Named moves, each a turn or a mirror, and the order they were made in; the first pair answered
C:
[ 14.1   3.9  -8.3   8.5   5.1  28.1  -8.7   5.0 -14.5  -6.0   5.2  -4.5
 -14.2   3.2   9.9 -16.5  -8.3   9.1   6.7  13.0  15.2   3.6] -> [  8.7   9.3  -4.0  12.7   5.9  13.7 -12.7   8.5 -19.7  -3.9   9.3   4.6
 -17.2   7.3   9.1 -13.8 -16.6   0.1   0.5  21.9  12.1   3.3]
[-27.5   7.8  22.1 -13.3  -4.2 -21.9  -5.3 -14.6   2.8  37.5  22.1  29.6
 -26.5 -10.6  -4.3 -36.0 -10.7  -8.2 -28.7  65.0   7.8  26.2] -> [  2.0  -9.3  -0.3 -32.0  -6.4  44.9  13.9 -29.4  28.4  30.2   5.6  -5.8
 -11.0 -28.2   3.7 -46.8  23.8  40.8   0.7  26.4  28.1  18.5]
[  6.4   6.4  23.2 -35.5  21.7  -3.3 -15.8 -23.2  15.0  13.6   0.7 -14.7
  -5.1 -10.9  23.2   0.6   9.5   7.6   0.4 -17.9  -4.2   9.5] -> [ -0.2  11.1  32.0 -32.3  22.0 -20.9 -22.5 -20.6   7.4  16.3   2.0  -3.6
  -9.5  -6.8  21.9   5.2  -0.6  -6.7  -8.5  -6.9 -10.6  11.5]
A:
[  0.3   6.4  16.9  -7.1  16.4 -20.6 -15.6 -19.8  -2.0  13.7   4.9   6.5
  -8.1   3.7  13.1   5.0  -5.6 -18.3 -10.0   3.0 -20.0   7.4] -> [  2.7   6.9   7.8  -2.5  18.0 -17.6 -11.7   0.6  -5.6  -4.4  -4.0  -6.6
  13.0  -0.6  26.9  17.0  -6.5  -9.8   3.4 -20.5 -19.4  -5.5]
[ -6.8  -1.1  15.6   1.0   5.4   1.5  -3.8 -23.2   3.6  14.2  14.2  16.8
  -8.7  11.0 -12.3 -17.0  11.6  -3.2   0.1  27.2  -7.4  11.3] -> [-19.4   7.1  18.4   3.0  12.2 -24.5 -14.4  -8.7  -7.5   4.1  13.2  12.8
   6.0  19.5   5.7   2.7   0.0 -11.8   2.1  13.0 -18.9   3.1]
[-20.6   6.0 -26.5  31.4 -21.2   0.5  -1.9  -8.6  12.2 -27.2  -8.2  24.5
  10.2  10.3  -2.0   8.2 -44.6  -9.0 -18.0 -22.9   8.2  31.2] -> [-13.9   3.6 -29.3  32.1 -25.1  10.1   4.8  -4.5  15.7 -32.0 -13.2  20.8
  12.0   6.3  -2.8   6.1 -42.5  -4.2 -12.1 -27.7  12.9  30.3]
L:
[ 10.1   7.7  -2.5 -25.9   8.2 -13.4 -11.5   2.3 -12.1  20.1  12.4 -24.3
   9.7  -4.8  14.6 -10.1   4.7   3.7  11.8 -14.2  -1.8  -5.3] -> [  8.5  12.3   5.5  -0.9   9.6 -18.3 -31.4 -24.2  -8.4  14.3   6.8  -2.6
  -2.9  12.9  -7.3  -5.2   0.5   5.4   8.2   7.6  -9.0  11.8]
[  6.6 -22.0 -18.8   8.8 -11.9  11.6   3.4  -5.7   6.0  -3.7  -4.6  -0.2
  -4.9  13.5   1.1  44.0  16.8  29.7   1.8 -31.7  10.4   4.5] -> [  5.8 -20.8 -19.4   8.5 -12.1  12.5   3.2  -8.7   6.3  -4.4  -4.2  -0.3
  -4.2  13.5   0.9  42.1  17.6  29.0   2.2 -32.4  10.5   6.4]
[ 15.3  21.6   3.9 -15.7  44.1   0.3  10.2 -37.7   8.6  20.3   5.1   0.0
  -9.8  11.8  11.6  18.1  -7.2   5.6  -7.7  -1.6  -2.4 -11.0] -> [ 28.9  21.0   1.8   8.7  31.2   9.6  16.7 -22.7   3.8   6.0  -0.7  16.5
 -25.0  14.0 -24.3  11.3 -10.3   8.1  -9.4  20.3   9.4  -8.6]
U:
[-48.3  28.7  32.9 -10.0  31.4 -17.0  -1.0   9.8  -7.0   7.8  29.0  23.3
 -11.4  -1.7  29.3   7.1  -7.7 -53.0 -10.5   6.0 -37.3  -8.0] -> [-27.3  30.3  28.8  45.5  20.5   0.1 -11.3  11.6  -4.9 -29.0   5.8  47.9
 -21.7  13.8 -21.6  15.8  -9.1 -34.4  -2.0  24.9 -30.8   4.6]
[-16.4  -0.4  11.1 -14.2   5.4 -16.4  -6.3   0.9  -9.4  19.7   5.4   5.0
   2.5  -0.9  11.8   0.8  -6.4 -10.1 -12.7   7.9  -1.7  -4.0] -> [ -7.6   0.4  12.6  11.4  -1.8 -10.9 -12.0   3.2  -9.3   1.8  -4.4  20.9
  -5.2   7.6 -10.7   6.2 -10.5  -2.8 -11.2  18.2   2.3   1.6]
[ -0.1   1.5   1.7 -10.7  -3.8 -16.2 -33.1 -42.4   3.0  12.7  -1.9  -0.4
  -4.1  -5.7  33.0  22.0   6.5  19.5  15.7  -6.0  -8.0  18.0] -> [ -7.1   2.2   7.9 -12.8  -6.2 -31.6 -34.2 -35.9  -4.4  18.0   6.3   7.7
 -12.1  -3.3  28.9  19.6  -2.0   2.3   5.1   8.7 -12.8  16.4]
[ -0.1  -0.3 -10.6  14.4   0.7  -5.7  14.0  23.6 -13.6  -0.3   6.3  10.7
 -14.2  -4.0 -16.4  -2.6  -7.7  -9.3  -6.7   5.9   5.8 -13.7] -> [  9.8  -2.5 -15.2  23.0  -0.1  11.1  13.1  15.6  -3.3 -11.3  -5.5   3.2
  -7.4  -2.4 -18.0   0.8  -0.5   9.9   5.5  -6.8   8.0 -15.3]
Now pairs of rows:
Between the rows of a pair lie two moves.
[ -7.8  -8.4  -0.6   2.7  -2.9 -13.0 -13.3  43.9 -29.5 -19.1   5.6   0.1
  10.2   9.7   9.5  29.4 -15.9  -5.0  -2.5 -26.4 -12.4  -3.0] -> [ -6.0 -14.7   0.1 -18.3  10.0   8.8 -20.6   4.5  -8.7  -5.8   1.8 -17.5
  20.3   6.7  26.5  25.1   3.6  14.1   6.4 -44.9 -14.7   5.0] | A, L
[-15.6   3.0  20.5 -10.0  15.6  -5.1  -1.6 -10.5  32.3  13.0  -5.4  -4.7
   0.5  17.4  25.4   4.8  -4.9   0.8 -11.0  -1.5  -1.1  10.3] -> [-20.3   5.9  22.9  -4.7  12.7 -21.0   0.2   8.5  22.3   9.1  -2.2  -0.7
  -0.5  17.9  21.0   7.2 -14.7 -10.4 -17.2   4.8  -2.5   5.6] | A, U
[  3.5  -5.3 -30.3 -27.0 -24.9   9.4  -0.5  14.8  41.3  -3.0 -10.3  25.9
  -3.5   2.1  -3.5   5.4  -3.9  -1.5   3.2 -11.9   0.4   9.8] -> [ -8.9   0.1 -21.5 -30.4 -17.8 -12.9 -10.6  10.0  35.3   5.5  -5.0  31.2
  -3.0   9.6   6.4  12.4 -12.9 -14.6  -1.9  -6.5 -10.5  12.4] | L, C
[ -1.1  -8.0  -3.9  -0.5  -0.3  17.9   7.6  31.6   2.7  -7.6   6.8 -13.3
  23.7  -7.7  29.5   1.0  -2.0 -15.8   2.4 -14.5  -4.0 -20.6] -> [  1.5  -9.1  -5.9  -2.5  -4.9  20.1  13.1  36.0   2.6  -4.5   8.0 -11.7
  19.8  -8.2  22.9  -3.4  -1.7 -19.6   0.3  -8.2  -1.3 -20.1] | U, C
[  3.3   1.9   2.9  -4.5   4.1   2.4 -16.8  12.9 -11.4   4.6   3.4  -6.0
   6.4 -15.6  12.3  25.7  -0.1   2.1   5.1  36.6  17.4  19.2] -> [  5.4  -0.3   0.1 -12.9   6.5   6.9 -13.4  13.0 -11.1   5.4   3.5 -12.2
   7.9 -19.2  15.6  21.2   4.7   5.6   5.8  32.0  18.2  16.8] | C, U
[  6.9 -11.3 -10.0 -24.8   8.3  12.2  17.5   8.7   7.4  15.6  12.5 -19.9
  11.3 -17.4  14.7 -10.6  10.4   1.6  -2.7 -17.7   9.3  -7.5] -> [ 13.7  -5.4  -0.3  20.9   2.8  13.5  -6.4 -12.9   9.8  -1.3   1.7  17.2
 -17.1   7.4 -33.0  -5.2   3.6   5.2  -6.4  18.7   6.3  14.8] | L, L
[-16.0  -7.6   2.6 -43.2   3.8 -14.1  20.9  25.0  -8.5  22.2  13.8 -19.4
  11.4 -19.0  31.5 -12.6  -1.5 -24.9  -7.6  -6.8   1.7 -11.5] -> [-26.3   7.3  12.0  -8.7  20.8 -30.6 -20.6   0.8  -7.3  -5.5  -8.4 -13.6
  29.5   6.7  39.8  24.3  -9.2 -14.6   9.4 -21.7 -20.3  -0.4] | L, A
[ 11.6 -10.3  -2.3   6.8 -20.8  26.4   9.7   6.8  -5.3 -21.0   0.4   5.2
  -0.8 -21.4 -16.6 -19.8   1.5   0.3  20.2  -2.9  13.2  -3.9] -> [  0.4  -8.5   3.8 -21.0 -15.2   7.7  16.1   9.1 -10.1   0.4  16.4  -1.9
   1.3 -29.0   5.9 -26.5  -2.3 -17.6  10.2  -4.4   7.6  -9.0] | U, U
[  9.5  -6.6  -9.8 -32.5 -19.1  -0.5  21.4  -9.1   5.5  44.1  54.0  -3.2
 -24.9 -31.7 -14.7 -34.9  10.0 -18.6 -43.9  21.1  19.2   9.2] -> [-13.8  10.8  -8.8 -22.6  -3.4 -52.8   0.9  35.8 -18.2  12.5  46.0 -19.7
  22.1 -17.9  34.9  11.8 -17.1 -36.2 -30.1 -21.6  -6.2 -13.8] | A, A
[ -5.8 -10.1 -19.7 -14.6 -16.3  33.2  14.0   0.8   1.9  -7.5   2.0  -8.0
  -4.2  -8.6 -16.9 -12.1  -2.0  22.9  -1.1  11.7  24.3  -6.5] -> [-26.9  -1.9  -5.6 -21.3 -12.7  -9.5   5.7   8.2 -14.2   8.0  17.6   3.6
 -11.2  -4.7  -7.3  -7.4 -19.8  -9.1 -19.2  30.6  11.1  -3.7] | U, C
[ -8.4  13.9   6.5  30.4 -11.4 -14.2 -16.5   7.3  -7.3 -37.8  -4.7   4.6
  15.7  10.0  -1.3  25.4 -13.3 -14.6  10.4 -15.1  -2.6  -2.4] -> [ -9.5  11.9   5.1  20.9  -5.0 -12.7 -17.3   2.0  -2.7 -35.4  -7.2  -5.1
  24.8   7.5  13.5  26.1  -7.1  -8.1  12.9 -26.8  -4.4  -5.0] | U, C
[  9.7 -13.4  -8.1  38.6  15.0  10.4 -24.6 -36.9   4.8   1.2   8.9  20.3
  12.4  10.9  -9.0  34.1   0.7  -5.0  11.2  10.8  -6.2  26.7] -> [ -1.8 -10.4  -2.7  23.6  20.5  -3.6 -28.2 -38.8   4.1  10.7  16.9  14.1
  19.5   8.2  11.8  36.8  -0.2 -13.8   6.5   4.9 -13.8  25.4] | U, C
[-21.1  -7.8  25.1 -27.0  19.5 -14.3  -6.1 -27.1   8.1  48.0  38.1   5.1
   1.4   4.7  22.7  -4.5  18.0 -37.0 -20.7 -11.0 -13.8   5.0] -> [ 20.1 -21.8   2.5  -0.5   5.7  57.7  10.4 -32.7  31.2  16.3   8.4  -1.8
   0.6  -1.3 -15.5 -14.6  42.6  17.6   6.6 -23.7  13.1   6.5] | U, C
[ -4.3  -8.5   3.9 -21.1  -8.1 -16.0  10.1  43.3 -20.4   4.3   9.6  -7.7
  12.9 -10.4  23.2   1.3  -8.0 -19.2  -3.4   0.2   7.1 -17.8] -> [  0.3  -9.8   2.8 -10.2 -15.4 -14.3  13.2  47.5 -22.1   0.6   8.1   3.3
   4.1  -8.7   4.5  -2.9 -12.8 -20.6  -6.2  10.9  10.8 -16.2] | C, U
[ -6.2  -3.1  -2.6 -37.2   6.2  -2.0  12.0  18.9  -5.4  16.0   5.2 -22.3
  10.5 -17.2  27.2 -10.9   5.8 -10.1 -13.8 -13.9  -0.6 -15.7] -> [ 10.1   2.3  -2.4  23.7  -8.4   2.3  -1.0  29.5 -12.2 -20.2 -12.6  17.5
 -11.1   1.9 -35.9  -2.4  -6.3  -3.7 -12.0  20.9   5.2  -2.6] | U, U
[ 10.4 -12.5  -4.1   0.2  15.5   9.9   3.7  19.2  20.5  -6.1   6.1  -5.6
   6.3   3.3   2.1   6.4  18.5   4.1  17.5  -4.0 -11.7 -30.9] -> [  5.4 -12.0   5.1  -3.2  16.9   4.8  -0.3  -3.8  26.0  12.5  15.0   8.7
 -13.4   7.1 -11.7  -5.7  18.0  -7.1   5.0  22.2 -14.2 -16.7] | A, A
[ -7.8   2.9  -9.9   0.3  -4.0  -4.7   7.0  10.9   1.2  11.6   9.3  18.4
   1.0   1.4   4.6 -11.0 -17.1  -9.9 -16.7  13.9  -6.6  10.4] -> [ -3.9   1.0 -12.9  -7.9   5.0  16.6  -0.2 -13.2  15.3  13.5   3.5   2.7
   9.7  -1.9  17.7 -10.0  -2.8   9.2  -4.2  -5.1  -8.3  15.0] | C, L
[ 10.6   3.3  -8.7  12.1   8.2  10.6  -3.8   5.7  -7.1 -31.9 -19.0  -9.6
  10.6  -0.9  13.1  23.2   4.2  19.4  17.7 -20.0  -1.0 -12.0] -> [ -8.9   4.9   1.3 -12.6  16.1 -20.4  -4.3  10.7 -17.3  -8.5  -0.2  -8.2
   8.7  -4.6  35.0  21.4  -6.8  -9.3   0.4 -12.6 -10.4 -14.3] | U, C
[  4.3   2.3 -21.1  13.0   5.7  32.5 -13.8 -27.0  -9.2 -24.9 -19.2  23.7
 -18.7  36.3 -31.1   9.7   8.6  30.6  -2.0   2.6   4.1   8.7] -> [-11.3  13.0 -13.9  21.0  10.7  -0.5 -25.1 -16.7 -22.7 -27.9 -16.1  32.4
 -14.1  44.0 -20.8  24.4  -7.4   9.7  -8.0   7.6  -8.5   8.2] | C, A
[ 22.1  -5.0 -11.2   9.0  -6.2  47.0  -4.0 -31.4  21.7 -16.3 -21.4  -7.4
   2.1  -3.4 -12.0  -0.9  20.4  38.2  22.7 -12.3  15.0  13.9] -> [  8.8  -0.3  -8.1  10.3 -27.7  -9.8  25.9  58.2 -21.1 -16.5   4.3  15.4
 -11.5 -14.9 -22.4  -7.6 -17.2 -17.7  -4.7  18.7  19.7 -12.2] | C, L
[ -0.6   7.1   6.6 -18.2   9.6   8.2   8.7  -9.4   9.6  29.1  15.7  -2.9
 -19.6 -14.0   4.2 -12.7   7.0   1.8 -12.0  -4.6  12.7  -9.0] -> [-12.6  14.1   7.4 -13.8  16.5 -15.0   0.1   4.4  -1.0  19.9  13.8  -7.5
  -4.1 -10.6  21.0   6.1  -5.8  -8.1  -9.5 -16.6   2.9 -15.8] | A, A
[-24.3  18.1  -5.2  -4.2   0.1 -13.5  -5.5 -27.6 -11.1  -4.6   2.7  12.3
  20.0  19.9 -10.0   0.5   9.5  -7.6 -12.7 -17.1  -1.6  -5.3] -> [-24.7  20.0  -6.2  -7.8  -0.7 -14.1   2.6 -13.3 -14.0  -7.6   3.3   5.7
  28.0  15.0  -5.0   1.9   7.1  -8.7 -12.0 -23.7  -1.2 -12.5] | A, U
[ 13.4 -21.8  -4.5  -4.2 -20.3  18.2  17.8   7.9  -6.9   7.0   0.1   9.5
 -15.5 -16.3 -29.0 -23.2  -3.4  11.0 -14.5  24.1  23.8  -2.5] -> [  3.0 -16.0   7.3  -6.6 -11.3   2.0   2.4 -16.5  -3.5  24.1   7.2  16.5
 -21.0  -9.4 -24.7 -21.4  -6.7  -0.4 -23.8  36.7  10.0  10.2] | U, A
[ 19.2 -35.5 -11.5 -30.0  -6.4  55.2   6.5 -18.0  12.2  24.8 -17.6 -21.5
  26.0 -38.8 -16.9 -18.4   5.4  -9.8   4.5 -13.0  24.5   1.2] -> [ -6.3 -21.0   8.2 -14.9 -11.8 -14.2  -3.4  16.6 -22.3  31.7   4.8  14.3
   8.0 -28.0 -24.7 -11.5 -32.3 -64.1 -26.3  27.3  10.6   0.3] | C, L
[  4.1   0.6  -3.5  12.1  -2.6  14.0   8.7  -9.1  -4.5 -10.1 -12.9  -3.1
  -1.8   9.5   0.1   4.3  15.1  17.9  16.1   2.8  -3.7   4.1] -> [ -5.0   5.3   3.3   6.2   3.8   5.5   1.0 -25.4  -2.2   0.0 -10.2  -0.4
  -5.1  13.5   4.4   3.9  14.1  10.4  10.2  11.2 -10.6  11.0] | U, L
[ -8.4  13.4   1.3  14.3  -1.7 -13.0   0.5 -31.0  16.0   0.4   7.9 -12.3
  20.9  15.0   5.3  21.4  -4.4  -5.6  -3.9  -6.2 -13.2 -10.8] -> [ -8.0  13.9   4.3  21.2  -3.0 -17.9   1.4 -28.1  11.6   1.1  10.1  -3.9
  14.3  16.3  -1.5  18.9  -7.0 -10.6  -8.8   3.4 -13.3  -9.1] | U, U
[ -0.2  -4.0  -4.9  13.1  -3.5  -9.3   2.7  61.4 -23.4 -14.5   5.9   5.5
  -3.3 -10.8  -4.6   6.2  -8.9  -9.2  -2.4   8.0  10.4 -18.3] -> [ 14.7 -12.3 -14.3   7.1  -6.7  23.3  11.9  50.6 -10.8 -16.7  -1.9  -4.9
  -0.5 -19.5  -9.9  -1.7   7.2  13.4   7.9  -2.4  19.4 -17.5] | A, U
